Each named turn below is shown by a few rows before and after it. Which turns, in which order, take the first row of each later pair to the second? The first pair is answered.
turn fak:
[-5  3 15 20  1  5  3 17] |-> [-11 -10  20  10  -3  -6  11  11]
[ 14   5  14 -11 -10  -8 -12 -26] |-> [ 23  18   6   8  -3   7 -20  -9]
[-20   2   5   2   7   1   8   1] |-> [-20   7   5   2   8   4   5   1]
[ 13  10  22 -23  -6   6 -15  -5] |-> [ 23  12  12  -3   0  15 -16  15]
turn sul:
[ 19  -3 -21  -1  -3   5  -6   4] |-> [  4  -6 -18 -13  -9   0 -14   8]
[-19  10  14 -11   8   2  12  11] |-> [-4 12 20 -2 12  6 17  8]
[ 11 -16 -26   9 -12 -14 -10  18] |-> [  2 -18  -6  -5 -17 -19 -22  20]
turn Daz:
[  4  -1  -3  -5   2   3   7 -15] |-> [16 -8  2  5  1  1  3 -2]
[ 11   8  14 -17  -9  -9 -12 -37] |-> [ 29   1  27   0   0  -5   1 -28]
[-11   5   3 -11 -12 -12 -18   9] |-> [-14  13  10 -12   3  -2  13 -13]
turn pibon:
[-38 -15 -20   3  -9 -34  -2  25] |-> [-18  18  35  21  22   4   5  33]
[-12 -25 -34   8  13  -9  33  -2] |-> [-24  12 -10  10  34  25  27   6]
[ 28 -12  -1  -3  -7 -21  12 -40] |-> [-21  29 -13 -21   0   9  -7 -32]
Then:
(two turns a pair)
[ 16  11  31   4   4   7 -16 -11] |-> [ 14   1 -20  31   7   9   2   8] => fak then sul
[ 3 15 15  5  0 19  0 11] |-> [ -9 -14 -12   1 -13  -3   7  18] => fak then pibon
[ -6   0   2 -10  -5 -10 -14   4] |-> [18  4 -5 10  4 -1  1 -2] => sul then sul
[-16   4 -15 -13  -2  -6   9 -15] |-> [10 11 -5 15 13 10 16  0] => fak then Daz
[ 17   6  18  11   7  17  26 -11] |-> [  1   0  -9   1 -21   2 -29  22] => Daz then pibon
[-17   9   8  -6   6   6 -20   9] |-> [ -2   2  12  10  12   8 -14  20] => fak then sul
[-36  -8 -34  -7  -4  -4  14  12] |-> [ -3  -1   5  10  -4   4 -27  45] => pibon then Daz
[  3 -12 -33  14   0   2  10  -6] |-> [-18 -18  -4 -19 -11 -12  -3 -16] => fak then sul
[ -4 -11   3  -9  -5 -21   1 -14] |-> [ 13   7  11  -2  -1  -8  -9 -21] => fak then pibon
[ -2  -9   9 -13  -8  -9   1   4] |-> [ -5   2  17 -10   1   4   6   4] => pibon then Daz
[25 13 24  8  4 13  6  2] |-> [-15  -9 -26 -13 -18 -12   2   6] => fak then pibon
[ 18 -10 -15   5  -8  -8   7 -13] |-> [ 21  -7  -7   4  -8  -6   6 -18] => fak then Daz
[ 12   1  16   2  -5   3 -10   5] |-> [ -6  -5  -6  -7 -14  -5 -13   7] => fak then pibon
[  2 -14  12  12   0   2 -11  23] |-> [ -5  -6  12  10   2   8 -13  24] => pibon then pibon
[  1  13  -3  -5   2   5   3 -15] |-> [14 -7  6  7  1 -3 10  0] => Daz then fak
[  7   4   0 -12   6   3  15 -19] |-> [ 13 -10 -20   5   1  -3   7   8] => Daz then sul
[-17 -16 -30  -8 -17 -19 -14   9] |-> [37 -8 26 11 -2 -8 -9 -4] => sul then sul
[  0 -11  14  -6   4 -15  -8   0] |-> [  0  -6  19  -5   7 -10  -8   0] => pibon then pibon
[ 16 -22   4  16  -5 -17 -14  16] |-> [ -4  -3   5   0  13  -2  28 -28] => Daz then Daz
[ -4   6 -30  -7   1   9   4  -2] |-> [11  9 -5  6 14 20 14  5] => fak then pibon
[  2  -9 -19 -16   0 -10  18 -10] |-> [ 2 13 -5 -2 17 17 18 10] => pibon then fak
[ 39  -3 -19   9 -10 -16 -20 -23] |-> [ 10  35 -11  -5   4  13 -19 -35] => Daz then pibon
[-10  12 -13  -8  -8  -5 -24  -6] |-> [ 13  10   2  12   1   2 -23  12] => sul then fak
[  5  -1   4   1  -2  -7 -13   2] |-> [ -1   4  -8   1  -2  -3 -13   1] => sul then pibon
[ -6  32  20 -17   4  17 -17 -19] |-> [ -4  32 -25   1   9  22   2 -20] => sul then sul
[  5   3 -24  10   1  -1  -6   8] |-> [-18   6  -7 -14  -3  -4 -12  -1] => Daz then sul
[-22 -15  -7   2  -4  -4  -3  23] |-> [-21  -5  25 -11   4   1   5   2] => Daz then sul
[ 5 11 30 14 21 18 23 -1] |-> [ -1 -30 -17   4  -6 -21  27  -9] => pibon then Daz
[  9 -14  10  14  21   0  37  11] |-> [-35   4 -22 -22   4  -4  14  -9] => pibon then fak
[-13  11  -1   0   4  18  13   3] |-> [ -6 -16   8   2  -3   1  16  15] => Daz then fak
[  1   5  36 -35   1   0   0 -15] |-> [ 21  30 -10   8  15  31   3   2] => fak then sul
[ -8   6  19 -17   5   8  -7  -6] |-> [-16   1   6 -23  -1   2  -9  -7] => pibon then pibon
[-10 -11 -49  -1 -10 -11   3  -1] |-> [-37 -13 -15 -26  -7 -14   8  -5] => Daz then sul
[ -9 -20  17 -10  -5 -13 -23  -6] |-> [  4  -1   6  13   3   8 -34  13] => fak then fak
[21  5 13 11 16 13  5  6] |-> [-2 21  2  1 16 22 -3  9] => pibon then pibon
[-11  -3  -6  -5   2  -8   2  16] |-> [-6 -3  1  1  9 -5 13 14] => Daz then Daz
[ 19   7 -14  11  -5  -1 -35  11] |-> [ 31  11   7   8   9   2  -1 -27] => Daz then pibon
[-15   1 -24 -11  -7  -9  15 -14] |-> [ 10 -16 -17  10 -11 -15  -2  19] => Daz then Daz
[16 15  1 21 11 16  8  0] |-> [  9 -18  -9  14  -9 -13  -6  20] => Daz then fak
[10 10 19  5  4 18  0 18] |-> [ 23 -11  12   1 -13  -4 -11  14] => Daz then pibon
[  7  -5  -2 -15 -12 -14 -34  14] |-> [-14  15  -4 -30   4   1   0 -26] => fak then Daz
[ -2   6  13   2   4  10 -18  25] |-> [  9 -12  14  13   6   3   1  25] => fak then sul
[ 30   0   2   3  14   1  26 -10] |-> [  0  18 -12   0  22  19  24   2] => sul then pibon
[-22  13 -23   5  18   8  13 -14] |-> [  9 -11  32   7  17  -7  15 -13] => sul then pibon
[ -4 -11  -3   7 -15   2 -18  35] |-> [-31  13  -7 -18 -12  10 -13   3] => pibon then Daz
[ 29  -9  -3  36   6 -14   4 -13] |-> [-11  -7 -37  19   2 -16  15 -18] => sul then Daz
[  0  -3 -22   8  -2   0  15   1] |-> [ 0  6 22  1  6  9  6  9] => sul then pibon
